rotation steps, each row followed by its count of steps
The counts run from 0 to 128.
[ 16   0  -1  14  -5 -14  33  -3   4  28   3  15 -13 -12  12  -6 -14 -11
   9   4  13  15 -14  -9   1   7 -13  22  39   1   5  16  10  18  32  -7
  -4   4 -19   1  -2 -13  17  -8   1  13  12  -9 -15  -7  -6  11 -12 -26
  -4  13  27  39]  98
[  0  -2  11 -36  -4  -3   4  -8   8  32  -3   9  31 -22  -2 -25  -2   6
  28  -7   8  16 -16 -11  -6  12 -13 -27  -9  14  -4  -1   0  -4   0   2
 -10  -7  -2 -15 -12 -10  -8 -14 -21  25 -28 -15 -22 -39  13 -12   5 -12
   9 -11 -12 -14]  127
[ -8  -9  -9 -26  25 -11  18   6  35  18  30  19   7 -29  -3 -11  25   0
  14 -10 -12  -4 -18 -24 -25  15 -14   6  19  -7  18  -5  13   3  22   5
   3   4   2   4 -23 -13   7   1   4  11   8  -1  -6 -32 -28  14 -10 -30
  -7   6  21   6]  43
[  1  -8  10  15 -30  -1  22 -21  -1  19   2  27   6 -19  21  -9  -3  -1
  24   6   9  13 -28 -13 -20   6 -12  -3  38   4  -6  -2   2  31  28  -3
 -21   6  -9 -26 -19 -10   9  -5 -13  12 -22 -15   6 -22  17  -4  17  -8
   2  10  19  18]  32
[  0 -16  24   2 -22  -9  10 -22  -5  14   3  14  14 -16  25 -14  -1   5
  12   7  10  12 -30   5 -13   7  -1 -10  31  21   5  13  16  29  18  -6
 -26  -2 -10 -21 -10 -16  -6   5 -11  10 -27 -23  -2 -14  14   8  -5 -15
   3   1  14  23]  33
[  3   7 -16  -7  -2  15  11   0 -19  14   8  14  -6 -18  33  -2  12 -13
  21 -12  14  18   0  16 -14  19 -28   1  38  10 -19   3  16  -2  18 -16
 -11  13  16  20  -5 -15  -2   7   5   2  -8   0 -32 -25  11  -5  28  -8
   8  -6   8   6]  19
[ 30  -7   6   2   3  -5  11   4  12  45  -2  12  16 -35   6  -5  -2  24
  45   4  12  -2  -8 -11  -9  14 -22  -6   8  15   6  30  16  -6   6  -3
  -6 -12 -14  -5  -3   5  13  -3  -4  18   5 -26 -22  -7 -15   2 -13 -19
  -3  -6   9 -18]  55
[  3  -1 -11  -7  12 -14  13   9  22  29   5   4   9 -36  -4 -22 -15   1
  30 -15  12  30  13 -33 -10  11 -34  12   0  -3 -19 -16   4  -8   8   9
  10  -7   3  16  -9  -2  13   3 -18  11  14   4 -24 -40 -20  -7 -17  -9
   9  -5 -18  -9]  62
[ 16  -8  12 -13 -31   1   1  -5  23  30  10   1  28 -13 -12 -23 -22   6
  21  -6  23  11 -14 -26 -17  10  -2 -12 -10  -2  -3  -1  -3  -4  12  12
 -20 -12 -23  -8 -11   0  -8  -8 -32  23  -9 -10 -23 -19  15   2  -5 -22
   6   5  -8  17]  123
[ 11   0  14  10  -4   2   5  -7   0  46 -24  -8  -3 -32   6 -14 -18 -24
  -8   0  32  21  17  -7   6  11 -14  12  -4   8 -13  -5  -9  -8  17   9
   0 -12  -6   6   2   2  13  -9  -9  31   6  -1 -23 -13   3   4  -2 -24
   4   8   3  37]  9
[ 12 -13 -15 -29 -11  12  18   5  18  18  12  23  12 -11  -4 -29   8  11
  13 -24   2   8   1 -19 -15  21 -24  10  34   7  -5  22  18   6  -6   0
 -10  20   3  12  -2   4  -3   8  -6  19   1 -19 -16 -16   2 -11  17 -30
 -10  -6  11  21]  110
[ -9 -11  10 -12  12  -1 -10 -11 -16   6   8  14  -6 -29  16 -19  14 -21
  -1 -26  15  -1 -10   5 -35   3 -23   0   8 -15  -2 -16  20  12  16  -9
 -23 -19   1   5  -8  -2  11  24  -6  31 -16 -19 -15 -22   4  15  23 -17
 -12  -1  13  28]  87
[ -4  -7  13 -25  -7 -11   5 -16   2  25  -2  14  29 -37   1 -18  10  19
  33  -8   8   3 -17  -1 -14   6  -6 -26  -7   9  -3   4   5   3  -2  -2
 -11 -26  -6 -21  -8   0  -3  -9 -19  25 -18 -20 -15 -31  -7  -4   4 -18
   6   2  -4 -11]  126
[  7   8 -38  -4 -19  17  15  -1 -11  12  30   4 -12  -5   7  -2  -5 -20
   2 -13  11   5   2  -8 -21  18 -28   8  32 -10 -12   0  17  10  28  -6
 -16   3  -7  24  -7  -9  13   8  -3  -7  20   6 -31 -19  -3  10  15 -15
  -2  -1  15  28]  23
[ -3   0  -3 -30  12  -2  28  -4  14  19  23  33   5 -10  -4 -16   7   5
   8 -15  -8   8 -23 -15   2  22 -29 -16  30  16   7  12  15  10   9   4
  13   9   4 -10 -12 -15   1  -1  -1   7 -28  -7  -4 -39   3   0   2 -18
   0  -8  14  20]  39
[ 11  -3  12  14  -8  -3  10 -16   2  32 -17  -8  -9 -25  14 -11 -16 -21
   6  -2  41  30   6   1  -1  13  -1  20  13   5 -16  -5  -2 -11  18   0
  -8 -16 -16   6  -4 -13  20   7 -17  17   9  -4 -36  -8   6   4  -1 -26
  14   8   3  22]  10
[ -4   2  -4  -7 -10   1  -3  -3 -18  14  25  -4  -3 -28  25  -5  22 -27
   1  -2  10  -2 -16   5 -17  -1  -7  12  31  -5  -6   5  18  33  22   2
 -11  -9  17   0 -12 -16   0 -10  -6  -6  10   2 -25 -28 -22  23   5 -14
  -4  16  17  32]  25
[ 13 -17  29  -9 -10  -1 -10  17  16  47   4   9  33 -27   5 -21   7  15
  28   1   9   1  -2 -19 -10   5  -1 -12  -6  16  13  25   0   5   2  -6
  -7   8   4 -10   1  -7  -8 -13 -14  23  -7 -29 -10 -11  -1   9  -5 -29
 -18   7  16   8]  52
[  5  -8  19   4  -5   1  -5  -7  -4  14  25   2   7 -18  17 -12 -10 -12
  11 -10  17  -6 -41 -14 -11  -1  -7   3  26  -7  -1 -12   1  28  38  13
 -29 -24 -10 -17 -12 -17   5   0 -19   4 -14   6 -23   1   1  12   2 -23
  -9  15  19  36]  30
[ -6 -11  -8 -14   7  -1  -1  -7 -29  22  21  17 -15  -4  20 -18  13 -17
   1 -19   1  -3  -9  15 -22   2  -5 -13  12   8   7   9  26  11  12 -22
 -20   4   2   8  -3   4  -1  19  -2  23  -6 -29 -11 -10   3  21   9 -30
 -19  -4  23  37]  91
[  1   3  -5   6 -28   6   7   4   2  28  21   6   2   1   7 -10 -12 -20
   4   5   5  21 -11 -16 -19  13 -11   4  22  -1 -18 -12   4  21  32  -1
 -14  18   1   3 -17 -14   0 -10 -11 -10  -2  10 -16 -24  14  17   2 -13
  -4   9  18  38]  27
[-12   0   1   8  -3  -5   6  -3 -20  19  14  29 -11  -3  27 -12  11 -25
  16  -6   2  29 -12   7 -33  17 -20  -8  19   6 -11 -11   4  -3  31 -25
 -12   8  -1  13  -9 -15  -1  21  11  14 -14 -14 -14 -25  16   9  21  -9
 -14  -7  13  10]  89
[ 12  -2  -6 -20  10  16  -4 -22 -15  11   1  13   0 -30  22 -23   8   4
  15 -29  26   3  10  12  -8   6 -28  -3  22   3  -7  -1  14  13   2   0
 -15 -18   5  11   0  10  15  16 -11  35 -11 -11 -34 -12   0   3  32 -27
  -2  -9   3  30]  17
[ -5 -26  10  -7  -7 -22   6  13  32  27  22   3  11  -2  -3  -8  17  -4
  17  20   9   9 -21 -18 -33  27   4  18  13   9   9  -1  16  -3   9  -6
   0  20  -5  11 -13 -24   2  10   3   6   3  -5 -11 -26   2  27 -24 -32
  -5  10  22   2]  46
[ 10   6   3 -19  -1  -3   1  24  17  43  -3   8  27 -35  -3 -20   0  -5
  41 -14   5  24  -6 -26  20  20 -23 -14   2  14   3  20   0   1  -4  -4
  13 -11  10  -2  -9  -7  -4 -20 -15  13  -5 -21 -20 -20  -2 -14  -3 -17
  -1 -17  -2 -13]  57
[ -3  -5  18  10 -13  14  -7 -14  -7  23 -13   4   4 -17  26 -23  -1 -10
  13  -8  25  33  13   6  -5  15 -22   6  20  18 -23  -6 -14 -10   7 -11
  -4   0   6  13  -5 -10   6  12 -12  32 -17  -6 -20 -21  32  -4  24 -19
   8  -4   4  25]  14
[  6   1  25  19 -12   6   8  -9  -6  11  20  12  12 -19  14 -11  -7 -10
  25  -8   8   5 -35 -27 -17   5 -13   0  32  -9  -9 -14  -8  19  32   9
 -22  -4  -2 -21 -14 -17  -1  -7 -13  13 -17   2 -10 -14  15  -4  15 -13
   1   8  10  23]  31
[  4 -25  14  -5   2 -10  -2   8  31  32  25   8  17 -18  -1 -13  14  12
   6   6   6 -13  -8 -24 -36  16   0  15   3   3  10   0  15  -5  15  10
 -12  12 -14   4 -11 -13   4  10  -4  15   6  -4 -12 -16 -16  21 -20 -37
 -24  12  26  16]  47
[  8   5   5 -13  -5   3  20 -13   5  15  19  30  12  -4   6 -18  -9   9
   7 -16  -1   0 -27 -23  -4  18 -23 -15  33   9   6   3   6  14  22  14
 -22 -11 -21 -16 -20  -1   4   6 -10  24 -26  -4  -3 -19  10  -6   4 -22
  -4  -9  13  35]  35
[  1   9 -12 -34  -9  17  14  24  12  28  25  15  22 -27  -6 -23  14  -6
  17  -9   0   9  -8 -24 -18  17 -19   3  13  -3  -2  11   3  19  -3   2
   6  24  20  12 -12  -6  -5 -21  -4  -5  14 -13 -10 -29 -26   5   7 -21
  -8  11  13   8]  114
[  6  -4  -4  16 -32  -2   7 -12  -2  28  18   5   0  -3  16   0   3  -5
  10  14  16   7 -13  -9 -29  12  -4  19  32   0  -7   2  14  33  36   0
 -19  10 -10  -7  -8 -10  12   3  -7   0  -2   5 -11 -16   4  25 -11 -12
  -1  15  18  44]  28
[  5  -7   5   0 -24   0  -4 -16  -7  11  23  -2   4 -16  16 -10   0  -3
   7   6  21  -7 -26  -5 -23  -5   0  10  36  -3   0   3  28  35  28   8
 -24 -12 -11  -9 -16  -8  15  -7 -22   9   3  -4 -17  -9  -7  30 -10 -17
   0  18  19  39]  29
[ 18  15  -5  -8  -3  12 -11  -9 -10  52   4  12  -5 -26   0  -3   3 -14
  19 -28   6   1   1   7  -4  18  -7 -17   0  -1  -5   3   3 -14  28   9
 -29 -19  -6   0  -3   6   6 -25  -5  27   6   2 -43  -5 -26 -12   5 -17
  -3   3   1   9]  74
[ 14  -8 -21 -19 -16   5  23   6  19   5  13  18   8  -7   6 -15   8   9
  19 -11   7  13  -3  -9 -21  20 -16   5  36  -3  -1  29  21   2  -4  -8
 -16  20 -12  22 -10  -9   8  12 -11  10  13 -18 -18  -9  -6  -3  17 -33
   7  -8   4   2]  111
[  8  -4  15  12   6  -1   3 -24  -4  25 -21  -1  -5 -31  27 -14  -8 -10
  22   6  39  21  -4  10 -12   8 -11  20  20  13 -11  -7  -6 -17  14   6
 -13 -29  -9   8  -5 -13  17  14  -9  11   8   6 -38  -5  -8   0  -6 -17
   4   6   5   9]  11
[ -2   8 -11   0  -8  -8  -4 -25   7  23  -8  -7 -20 -25   4   3 -11 -20
  13 -11  32  31   7  -5   4  18 -19   2  21 -15  -7  -8  19   7  29   0
  -8 -26 -14   7 -12 -21  22 -16 -15  24  -3  11 -26 -17   5  15  10  -4
  18   2   7  16]  80
[ -4   7 -26  -2 -12   5  16 -10 -15  20  20  10 -14 -17  24   0   9 -15
  13   3   6   1 -10   5 -31   7 -15   4  43  -1 -11  -2  19  24  18  -2
 -13  -3   6   9  -7 -18  17  -4   2  -8  18   1 -29 -19 -23  14   8 -13
   0  16  18  18]  24
[  8 -10   2  -1  -9  17  -2 -26 -10  23 -20  -3  -3  -8  26 -16   3   3
  21  -1  37  27   9  16 -13  21 -12   6  27  27 -13  -2  12 -10   5 -10
 -21  -3  -5   7  -3  -1  14  35  -3  17 -18  -6 -30 -19  23   0   8 -14
   8 -13   3  23]  15
[ -6 -11 -19 -21  -8 -22  31  -5  29   1  18  22  12   1   0  -6  11  -1
   6 -13   2  16 -12 -13  -9  17  -9   1  34  -1  10  19  30  11  13  -4
   6  10 -12   7 -20 -17  11   4   4  18   6 -13  -5 -23   1  12  -9 -30
  15 -10  19   6]  41
[  8  -1  -9 -31  16 -17   9   6  26  24   0 -11   1 -41  -6 -26  -7  -7
  25 -16  14  17  -1 -25   0  11 -33   5  -3  -3  -7   3  11  -3  -2  10
   8 -27   0  10  -7   3   9   2 -31  12   9   4 -29 -28 -23   3 -23 -21
   5 -13  -9  -1]  61
[ 13 -16  29   5 -10   1  -8  13  16  46   2  11  24 -32   4  -7  20  12
  46  11   5   2  -8 -12 -29   3   0  -2   7  20  12  13  -3  -7  15  -7
  -3  11   1 -15  -9  -8  -8  -1  -2   5  -5 -19 -14  -9  -7  13 -11 -28
 -18  16  20   0]  51
[ -5  -6  26  22  -3  -6  25  -9  23  16  -3  17   2 -30  14 -15  -5  -4
  11   9  15  26 -11 -18  -4  13  -9  27  43  14  -3   3 -10  10  13   3
   8  18  -2  -9 -15 -20   7  10  -2  16   3 -10   5 -16  16  -1  -4 -16
   1  16  18  27]  102
[  3  -8  22  -7 -27   1   3 -10  15  47   9  -2  23 -24   0 -18   4  20
  34  25  13   5 -24 -15 -30   3  -2  -1   2  15 -19  -2  -6   7   9   5
 -15   6  -7  -9  -7  -8  -3 -10 -15  -1  -7 -10 -11 -31 -10  16 -20  -8
   5  22   1   3]  121
[ -9 -12   3   2  21 -11 -13 -34 -17   7   5  10 -16 -27  22 -13   3   1
  10  -3  19   4  -4  14 -39  10 -17   4  18  -6  -4 -22  21   7  18 -10
 -25 -16 -18  10 -10 -10  22  29  -3  19 -19  -6 -21 -25  -4  22   7  -7
  -6   7  14  19]  86
